One turn or mirror swaps these rows in pairs. Which row does each one swap with?
The rows were stretched afterwards, more along some directions than others.
zud: [  0   6   2  -4  11   7  -3  22  -6 -28 -13   7 -10 -17  -5   3 -22]
Fepu: [ -6  12   6  10  -7 -30 -12  10 -26   8 -11   9 -32  11   5  -6  -9]
Gub: [  3  -8   5 -16  12 -10   4 -38 -30  12 -15   3  -8   3  11  -7  -4]
zegak: [  3  15  11  22 -14   4 -22   4   6 -13  15 -13  -4   8   5  14   2]
Neso: [ -1  16  -3   4   1   3   3  32  -1 -28 -15   5   5 -20 -10   7 -18]
med: [ -3  -6   7  13  10  11   8  -6 -34   4 -16  13 -15   4  11  21 -22]
kozu: [  5 -20  13  23 -18  28  -2  -2   9  -8  19  -4  -6  -3 -10  -4  11]
Gatoz: [  1   6  13  14   5   7   0 -22   9   5  -3 -19  44  12  -7   5  -2]
guded: [  3   6  10  19 -43 -13 -13   9 -19   1   2  -8 -33   9   1   1   3]
balef: [ -2  15 -20  -3   2 -11   0  22  18 -16   7  19   6 -19  -9   2  -8]
Koge: [  1 -15  24   1   6   3  -3 -13 -30  19   0  -5 -23  23   8   4  -6]
feva: [  0 -26   8  21 -24  19   5   5  -1  -4   6   3  -9 -17  -2  -3   8]
gomuk: [-15  -5   0   1   9 -13   0 -40  -5  22  -4   9   9  27   6 -11  -2]
ropaz: [  7  -8 -11 -13  17   3  13  -8  -9   1 -23  17 -10 -19 -20 -15 -15]
febe: [ -8  -9  19  30 -18 -15   2   0 -29  15  -6 -17  -5  14  12  11   0]
sinil: [  2  -5   9  11  14  -8 -11   5 -30   7  -1  -8 -40   6 -14  -9  -4]
nofu: [ -9  14 -20   2 -17 -27  -8  -4  15   1 -19   8  32  -6  11 -19   9]
gonef: [ -8   7   0 -13  15 -24   0 -13 -14   7 -19   3  19   7  12   3 -14]
zun: [  8  27  -6  -8  -5   1 -15  -5  18  -3  -5   0  25  12   0 -10   7]
Zeg: [-16   6   4   9  -6 -27  -8  24   6  -4  -7   4   8   3 -13   1 -25]
zezot: [-10 -19   8  -1  13 -13  -7 -23   1   8  28  12 -15  14   2  -6   0]
maso: [  0 -16  10  47 -28   7  -3   0  -6   7   6  -6 -25  -5 -10  -6   5]
ked: [  9  38  -5 -16   3 -20   7   2 -13  -6 -18 -12  18   3 -13   4 -15]
delaf: [  0 -24  10   6 -13  -1   9 -16 -15  21 -11 -13   8  -7   0  -4  -3]
luvik: [ 15   6   8  -6   7  19   2   8 -23 -28 -11   5 -16 -17  -3   7 -19]
nada: [ -2 -16   7  27 -13  -5  10 -35  -5  16   0 -11  -9   9   2  -2   0]
tufo: [ -3  24  -8   8   5 -20   3  -8  -2 -10 -29  -6   6  -4   1   5 -24]
Zer: [  2  10 -21  11 -10  19  -5 -14  20  -5 -12  21  32  -9   5  -3   4]
Sal: [  8  29   6 -17  -4 -12  -9  -4 -16  -6   1  11  -2  20  14  12  -7]
vovog: [ -6  21   8  16  -7  -2 -12 -11 -17   3 -25 -13   8  18  15  11 -11]
pono: [ 14   4   9  24  -4  26   6  15  -9  -7 -22 -16   1 -16 -22  12 -16]
sepo: [ -5  17 -13  14   1 -17  -6  17   1 -15 -21  13 -10 -19 -11 -10 -19]
feda: [ -3 -20  20  12 -18   9  -8 -17   4  15  15   5  14  16  15   7   5]
Buf: [ -6   3   5  36 -32  -8 -19   6  16  12   4  -3   8   9  -2 -13  14]
gupas: [ 11  -8   4  27 -23  24  -4   8  13 -10   8  -3 -15 -16 -14  -1   3]
mizon: [ -3  -4  -8  19   3   2 -21   6  23   2  -1  -5  14 -10 -20 -24   9]
feso: [  4  -1   9  13 -20  -1  -4 -28  -5  17   5 -15  20  18  10   1  18]
zamuk: [  5 -11   6  27 -26  10  -1  18 -11  -3  15  -3 -26 -14   3  17   3]
zos: [  2   5   2   1  14  -2   4  18  -8 -16  -6  12 -27 -13 -17   4 -27]
Luda: [  9 -25   9  14  -6  35   2 -10  17 -10  13   4  17 -14 -12  -8   3]

feda pairs with Sal
gonef pairs with feso
zos pairs with gupas

